Some points:
ndarray[ 2.901  0.476  0.754 -0.384  0.673 -1.307  1.418  0.193 -0.627  0.425
         1.626  1.949  1.375  1.027 -0.409 -0.579  0.429 -1.270 -0.616 -1.042
        -3.024 -0.265  1.477  0.725]
ndarray[ 0.012 -0.327 -0.269  0.754 -0.873 -1.595  1.547  0.211  0.517 -1.149
         1.012 -0.452  0.166 -0.056 -0.360 -0.738  0.469  1.043 -0.684  1.534
         0.046  0.437 -1.841 -0.383]
ndarray[-0.925 -1.621 -0.707 -1.127  1.325 -0.177  0.542  1.289 -0.715 -0.529
        -0.494  1.047  0.124 -0.509 -0.144  1.275  1.016 -0.233 -1.578  0.465
         0.037 -0.877 -0.716  0.142]
ndarray[-1.464  0.424 -0.906  0.377  0.556  1.894  1.858 -0.080 -0.380 -0.731
        -0.466  1.280 -0.827 -0.772 -0.252  0.244 -0.607 -0.377 -0.259  0.234
         1.139  0.205  1.049 -0.235]
ndarray[ 0.408  1.215 -0.167  1.198  1.332 -1.860 -1.574  0.528 -2.395 -1.339
         0.074  0.505  1.015 -0.339  0.342  0.155 -1.789  0.515 -0.300  0.358
         1.722 -0.276 -0.304  1.046]
ndarray[-0.662 -0.863  0.751  0.462 -2.926 -0.166 -0.531 -0.445 -1.257  1.300
        -1.501 -0.598 -1.407  1.746 -0.779  0.504 -0.386 -1.492 -0.906  0.415
        -1.041 -0.679 -1.341 -0.752]
ndarray[-0.667 -0.062  1.412 -1.299  0.158  0.965 -1.039  0.137  0.602  1.287
        -1.028  0.694  0.253  0.004 -0.291  0.638  0.477  0.357 -0.814  0.789
        -0.983  1.410 -0.264  1.847]
ndarray[ 0.507 -0.753 -0.773  0.790 -1.552  0.025 -0.353  0.774  0.217  0.628
        -0.494 -0.253  0.210 -1.725 -0.806  0.859  1.895  1.290 -0.016  0.130
         0.331  1.269  1.133  0.551]
ndarray[-0.268 -0.845 -0.805 -0.229  0.091  1.170  0.636  0.431  0.251  0.788
        -0.183 -0.685 -0.037 -1.609  0.974 -1.553 -1.571 -1.281  0.522  1.623
        -0.903  0.671 -0.491 -0.851]
ndarray[-0.842  0.005 -1.130 -0.567  0.279  0.448 -1.126 -0.723  0.045  0.231
         0.913  0.532  0.154 -0.819 -3.000 -0.931 -0.005  1.062 -1.454 -1.827
         0.827 -0.158 -1.869 -0.120]
ndarray[ 1.214  0.338 -1.504  0.671  0.374  0.803 -0.244 -0.960  1.955  0.830
         0.508 -2.972 -0.791  1.155 -0.511  1.724  0.262 -0.421 -0.746  0.511
         1.410 -1.319 -0.349  0.476]
ndarray[-0.366 -1.588  0.248 -2.008 -0.880  0.446 -0.610 -0.060  0.411 -0.298
         0.905 -0.296  0.854  0.056  0.481  1.084 -1.313 -0.387 -0.310 -2.379
         0.010 -1.066  0.950 -0.553]
ndarray[-0.805  0.412  0.459 -0.323  1.062 -0.699 -1.047 -0.331 -0.637 -0.046
        -0.252 -0.198 -0.905  0.003 -1.607  0.119  0.294 -1.542 -0.242  1.218
         0.283 -0.157  2.448 -0.496]
ndarray[ 0.623  2.806 -0.305 -1.228 -0.034  1.220  0.617 -0.305 -0.943  1.019
        -0.202 -1.202  0.020 -0.864  0.644 -0.787  0.821 -1.240  0.212  0.860
        -0.017 -1.471  0.637 -0.442]
ndarray[-0.701 -0.229 -1.407 -0.099  0.014  1.661 -0.003  0.010  0.732 -1.832
         0.857 -0.718  0.171  0.217  0.398  0.026  0.801 -0.440 -0.992 -0.213
        -2.406 -0.129  0.062 -0.913]
ndarray[-1.119  0.123  0.308 -0.681  2.543 -0.324  0.762  0.326  0.296  0.251
         0.355 -1.495 -0.065 -0.242 -1.050  1.218  0.046  0.413  2.255 -1.170
        -2.105 -0.785 -0.008  0.381]
ndarray[-0.061 -0.163 -0.279  0.370  0.195  0.474 -1.175 -1.921  0.542 -1.681
        -0.383  0.212  0.018 -1.137  0.310  1.336  1.648 -0.516 -0.339  0.890
         0.600 -0.498  0.963  0.316]
ndarray[-0.880  0.003  0.627  0.528  0.255  0.731 -0.394  1.607  0.099 -0.643
        -0.670  1.690  0.554  0.189  0.109  0.390  0.391  0.162 -0.397  0.037
        -0.321 -0.109 -1.140 -0.331]
ndarray[-0.671  1.275 -0.379  1.545 -0.443  0.592 -0.197 -1.649 -0.694  0.641
         0.170  0.482  1.303  0.755  0.705  0.366 -1.027  1.237 -1.432  0.246
        -2.392  0.564  1.032 -0.668]
ndarray[ 0.382  0.175 -0.209 -2.239 -1.096 -0.222  0.289  1.734 -0.178 -2.371
        -1.554 -0.973  0.196  0.469 -1.553  0.425 -0.436 -0.449  0.221 -0.214
        -0.851  0.106  0.100  1.200]
ndarray[ 1.752 -0.137  0.866  0.103  1.295  1.577  0.579  2.174 -1.019  0.295
         1.973  1.691 -0.577 -0.218  0.034  0.634  1.594  0.610  0.385  1.201
         1.134 -1.475  0.386 -1.826]
ndarray[ 0.698  1.751  0.814  0.483 -0.910  0.506  0.134  1.983  0.044  1.582
        -1.821 -0.697 -0.070 -1.004 -0.296  0.680 -1.195  0.427 -0.195 -0.842
         0.398 -0.047  0.242 -0.390]
ndarray[ 0.352  0.511  0.584  1.254  1.148  2.209 -0.651  1.148 -1.968 -0.612
         1.066 -1.214 -1.098  2.388  0.117 -0.693 -0.366  0.988 -1.057 -0.245
         0.727  2.819 -0.163  0.596]
ndarray[-0.055 -0.466 -0.612  0.011 -1.144  0.907  0.737  0.060 -0.581  0.455
         0.743 -0.096  1.414 -2.231  0.993  0.538 -1.161  0.348 -0.886 -0.445
         0.292  0.905 -0.586 -0.231]
ndarray[-1.378 -0.893  0.306  0.663 -0.713 -2.063 -0.566  0.428  1.349 -0.031
         0.941 -0.095 -0.922 -0.296  0.214 -0.794  1.063 -1.185 -0.959 -0.437
         0.168  1.940  0.506 -0.048]
ndarray[ 0.542 -0.441 -0.539 -0.115  0.417  0.320  1.030  0.615 -0.324  0.571
        -0.606  0.430 -0.570 -0.575 -0.093  0.654 -1.584 -0.952 -0.566  1.157
         0.026  0.793 -0.928 -0.224]
ndarray[-3.641  0.584  0.690  0.214 -2.111  0.034  0.311  1.284 -0.310 -0.205
         1.547  1.031  0.788  0.040  1.056 -0.680  0.251 -1.054  0.303 -0.659
         1.263 -1.201  0.826  1.230]
ndarray[-0.399 -0.425 -0.678  0.062  0.937 -0.030  0.889 -0.357  0.405  0.663
        -0.390  0.202  0.048  1.183  1.523  1.350  0.780  1.165  0.215  1.318
        -0.234 -0.461 -0.746  3.260]
ndarray[ 0.042  0.955  1.053 -0.612 -1.051 -0.638 -0.630  0.993  1.025 -1.680
        -0.106 -1.519  0.853 -0.077  2.131  1.482 -0.150  0.372  0.742  0.520
        -0.180 -0.692 -0.346 -0.926]
ndarray[ 0.853  0.648  2.288  1.025 -0.219  1.462 -0.603 -0.632  1.386  0.894
        -0.700  0.869 -0.286 -0.485  1.198 -1.132  0.712  0.088 -0.341 -1.799
        -0.307 -0.898 -0.765 -0.707]
ndarray[-0.469  0.383 -0.011 -1.249  1.794 -1.503 -0.096 -1.298 -0.010  0.331
         0.272 -0.174  1.635  0.197  2.703  0.212  0.643 -0.740 -1.250  0.019
         1.209  1.090 -0.743 -1.968]
ndarray[ 1.292  0.138 -0.003  0.282 -0.217 -1.677  0.757 -1.458 -0.521 -0.551
        -0.794  1.318  0.716 -0.202 -0.945 -0.216  0.024 -1.398  1.564  0.948
         0.247  0.138 -1.988 -0.260]
ndarray[ 1.117 -1.256 -0.804  0.261 -0.486 -0.186  1.024  0.081  1.276  0.434
        -0.793  1.345  0.310  0.179 -0.331 -0.435 -0.328 -0.731  1.438 -0.122
         1.712  0.601  1.446 -0.746]
ndarray[-0.491 -1.938  1.504  0.072 -0.007 -0.255 -0.361 -0.384 -1.341  1.321
         1.151 -0.511 -0.730  0.805 -0.785  0.595 -0.485 -0.198  0.604  0.753
         0.266 -1.627  0.292 -0.158]
ndarray[ 0.346 -0.493 -1.400 -0.396  0.876 -1.283 -1.484  0.215 -0.323  1.767
        -0.158  1.132 -2.277 -1.360  1.162  1.386 -0.875  0.068  1.166 -2.155
        -0.684  0.022 -0.891 -0.028]
ndarray[ 0.537  0.331 -0.393 -0.363  0.461 -1.467  0.711  0.787 -0.173 -0.102
         1.176 -1.249 -1.558 -0.783 -0.910 -1.450  1.229 -1.620 -1.415 -1.014
        -0.365  0.185 -1.546 -0.449]
ndarray[ 0.511 -0.031  2.311  0.404 -0.026  0.075 -0.554 -0.241  0.167 -0.826
         1.757 -0.490  1.755 -0.800 -2.247  1.053 -0.920  0.148  2.074  0.418
         0.351  0.833 -0.799 -1.612]
ndarray[-0.052  0.390 -0.179  1.953  0.979  0.889 -0.482  0.482  1.425 -0.773
        -1.551  0.488  0.509  0.423  0.368 -1.253  1.466  1.107  1.332 -1.212
        -0.176 -1.126 -1.791  0.193]
ndarray[ 1.386 -2.434  1.641 -0.319 -0.545  0.176  0.024 -0.469 -1.250 -1.996
         0.218 -1.260 -2.009 -0.643  1.370 -1.475  0.054  0.630  0.536 -0.135
        -0.041  0.010  0.228  0.088]
ndarray[-1.515  0.706 -0.931  2.488  0.084 -0.720  0.889  0.385  0.474  1.080
         0.710 -1.485  0.788  0.130 -0.336 -0.355  0.356 -0.754  1.894 -0.800
         0.244  0.170  1.278  0.121]
ndarray[-0.630  1.931  1.191 -0.792 -0.497  0.808  2.194 -3.088 -1.201 -1.100
        -0.243  0.954 -0.952 -0.898 -1.079  0.494 -0.236  0.574  0.372 -0.504
         0.465  0.377 -0.935  0.598]
ndarray[ 1.134 -1.117 -0.871  0.764 -1.259  0.482 -1.227 -1.597 -0.964  0.170
         0.488 -0.372  1.096  0.448  0.626 -0.329  0.033 -1.207  0.253 -0.614
         0.783 -2.113 -0.100  1.717]
ndarray[-0.192 -0.466 -0.648 -0.674 -0.377 -0.503 -0.411 -1.696  0.158  0.546
         0.689 -0.851 -0.167 -0.346 -0.280  0.338  0.551  2.631  0.924  0.412
        -0.863  0.698  0.421 -0.225]
ndarray[-0.252  0.492 -1.999 -2.166 -0.861 -0.401  0.312  0.634 -1.408  0.334
         0.029 -0.103 -0.275  0.621  0.184 -3.203  0.056  2.377  1.079  0.013
         0.489 -0.697  0.401 -0.138]
ndarray[ 0.317 -1.844 -0.461  0.973 -0.554 -0.788  0.824  0.115 -0.600  1.473
        -1.494 -0.570  2.223  0.385 -0.930 -0.006  1.270  1.448 -0.745  0.747
        -0.505 -0.178  0.510 -0.472]
ndarray[-0.449 -0.452  0.827 -0.699  1.536 -0.552 -0.515 -0.170  0.282  0.472
        -1.426 -1.419  1.075  0.351  0.345 -1.423 -1.639  0.591 -0.167 -0.698
         0.474 -0.128  0.290  0.003]
ndarray[-1.083 -0.550  1.711  1.915  1.068 -1.022  2.487 -0.295 -0.221 -0.281
        -1.376 -0.395 -1.355  0.219  0.599  0.204 -0.292  0.443 -0.496 -0.743
         0.009 -0.462  0.762 -0.125]
ndarray[ 1.105  0.127 -1.027 -0.825  0.091  1.354  1.092  0.273 -0.110 -0.331
         0.108  0.523  0.601  3.525  0.129  0.943  0.367 -1.270  1.109 -1.855
         1.288  2.488 -0.322 -0.290]
ndarray[ 0.265 -0.417 -1.628  0.895  0.262  0.380 -0.055  0.469  1.841 -1.258
         1.422  0.999 -0.975 -0.184 -0.245 -0.918 -3.438 -0.158  0.128  1.194
        -1.320 -0.510 -0.140  0.790]
ndarray[ 0.535 -0.635  2.012 -1.641  0.914  0.706  0.199 -0.810  2.827  1.199
        -0.027  0.033  0.735  0.342 -0.453 -1.840 -0.190  0.097 -0.685  1.339
         1.434  0.309  0.506  1.952]
ndarray[ 0.047  1.819 -0.546 -0.617 -0.188 -0.700 -0.607  0.739  0.732  0.336
        -0.293  0.701  0.125  0.785  0.014 -0.530 -0.650  0.209 -1.621  0.588
        -0.058 -1.163 -0.534 -0.737]
ndarray[-0.830  0.365  0.105 -1.269 -1.173 -0.597 -1.444 -0.604  0.785  0.782
         0.277  1.585 -1.889  1.625  0.405 -0.129  0.360  0.161  2.258  1.817
        -0.612  0.878 -0.352 -1.225]
ndarray[ 0.331 -0.070 -0.541  0.641  0.686  0.544 -2.563 -0.195 -1.216 -0.712
        -1.782 -0.082  0.854 -1.107  0.129 -1.179  1.146 -1.723  1.190  0.191
        -0.997  1.126  0.703  0.764]
ndarray[ 1.318  1.907  0.401  0.331 -1.296 -1.290 -0.506  0.294  0.724  0.427
         1.223 -0.120 -1.172 -0.780  0.623  1.403  0.597  0.809 -0.342  0.113
         0.439  1.189  0.599  2.414]
ndarray[ 0.339  0.223 -0.756  0.431  0.032 -0.837 -0.813 -0.627  0.799 -1.455
        -1.423  0.857 -1.023  0.798 -0.196  0.294 -0.457  1.267 -0.964 -0.932
         0.562 -0.667  2.752 -1.885]
Along one direction, these points spread out more than along any other. How many in every 100 of the points above lie lower along it than each point below? Round to a whole number. More than half of the points above lie lower than the first one.
ndarray[-0.052  0.390 -0.179  1.953  0.979  0.889 -0.482  0.482  1.425 -0.773
        -1.551  0.488  0.509  0.423  0.368 -1.253  1.466  1.107  1.332 -1.212
        -0.176 -1.126 -1.791  0.193] --> 25
ndarray[-0.061 -0.163 -0.279  0.370  0.195  0.474 -1.175 -1.921  0.542 -1.681
        -0.383  0.212  0.018 -1.137  0.310  1.336  1.648 -0.516 -0.339  0.890
         0.600 -0.498  0.963  0.316] --> 7
ndarray[ 1.386 -2.434  1.641 -0.319 -0.545  0.176  0.024 -0.469 -1.250 -1.996
         0.218 -1.260 -2.009 -0.643  1.370 -1.475  0.054  0.630  0.536 -0.135
        -0.041  0.010  0.228  0.088] --> 60
ndarray[ 1.105  0.127 -1.027 -0.825  0.091  1.354  1.092  0.273 -0.110 -0.331
         0.108  0.523  0.601  3.525  0.129  0.943  0.367 -1.270  1.109 -1.855
         1.288  2.488 -0.322 -0.290] --> 91
ndarray[-0.842  0.005 -1.130 -0.567  0.279  0.448 -1.126 -0.723  0.045  0.231
         0.913  0.532  0.154 -0.819 -3.000 -0.931 -0.005  1.062 -1.454 -1.827
         0.827 -0.158 -1.869 -0.120] --> 75
ndarray[ 1.214  0.338 -1.504  0.671  0.374  0.803 -0.244 -0.960  1.955  0.830
         0.508 -2.972 -0.791  1.155 -0.511  1.724  0.262 -0.421 -0.746  0.511
         1.410 -1.319 -0.349  0.476] --> 0
ndarray[-0.192 -0.466 -0.648 -0.674 -0.377 -0.503 -0.411 -1.696  0.158  0.546
         0.689 -0.851 -0.167 -0.346 -0.280  0.338  0.551  2.631  0.924  0.412
        -0.863  0.698  0.421 -0.225] --> 9
ndarray[ 0.331 -0.070 -0.541  0.641  0.686  0.544 -2.563 -0.195 -1.216 -0.712
        -1.782 -0.082  0.854 -1.107  0.129 -1.179  1.146 -1.723  1.190  0.191
        -0.997  1.126  0.703  0.764] --> 29
ndarray[ 0.346 -0.493 -1.400 -0.396  0.876 -1.283 -1.484  0.215 -0.323  1.767
        -0.158  1.132 -2.277 -1.360  1.162  1.386 -0.875  0.068  1.166 -2.155
        -0.684  0.022 -0.891 -0.028] --> 49
ndarray[ 0.623  2.806 -0.305 -1.228 -0.034  1.220  0.617 -0.305 -0.943  1.019
        -0.202 -1.202  0.020 -0.864  0.644 -0.787  0.821 -1.240  0.212  0.860
        -0.017 -1.471  0.637 -0.442] --> 56
ndarray[-0.662 -0.863  0.751  0.462 -2.926 -0.166 -0.531 -0.445 -1.257  1.300
        -1.501 -0.598 -1.407  1.746 -0.779  0.504 -0.386 -1.492 -0.906  0.415
        -1.041 -0.679 -1.341 -0.752] --> 31
ndarray[ 0.317 -1.844 -0.461  0.973 -0.554 -0.788  0.824  0.115 -0.600  1.473
        -1.494 -0.570  2.223  0.385 -0.930 -0.006  1.270  1.448 -0.745  0.747
        -0.505 -0.178  0.510 -0.472] --> 11
ndarray[ 1.752 -0.137  0.866  0.103  1.295  1.577  0.579  2.174 -1.019  0.295
         1.973  1.691 -0.577 -0.218  0.034  0.634  1.594  0.610  0.385  1.201
         1.134 -1.475  0.386 -1.826] --> 98
ndarray[-0.830  0.365  0.105 -1.269 -1.173 -0.597 -1.444 -0.604  0.785  0.782
         0.277  1.585 -1.889  1.625  0.405 -0.129  0.360  0.161  2.258  1.817
        -0.612  0.878 -0.352 -1.225] --> 42
ndarray[-0.449 -0.452  0.827 -0.699  1.536 -0.552 -0.515 -0.170  0.282  0.472
        -1.426 -1.419  1.075  0.351  0.345 -1.423 -1.639  0.591 -0.167 -0.698
         0.474 -0.128  0.290  0.003] --> 35
ndarray[-1.083 -0.550  1.711  1.915  1.068 -1.022  2.487 -0.295 -0.221 -0.281
        -1.376 -0.395 -1.355  0.219  0.599  0.204 -0.292  0.443 -0.496 -0.743
         0.009 -0.462  0.762 -0.125] --> 36
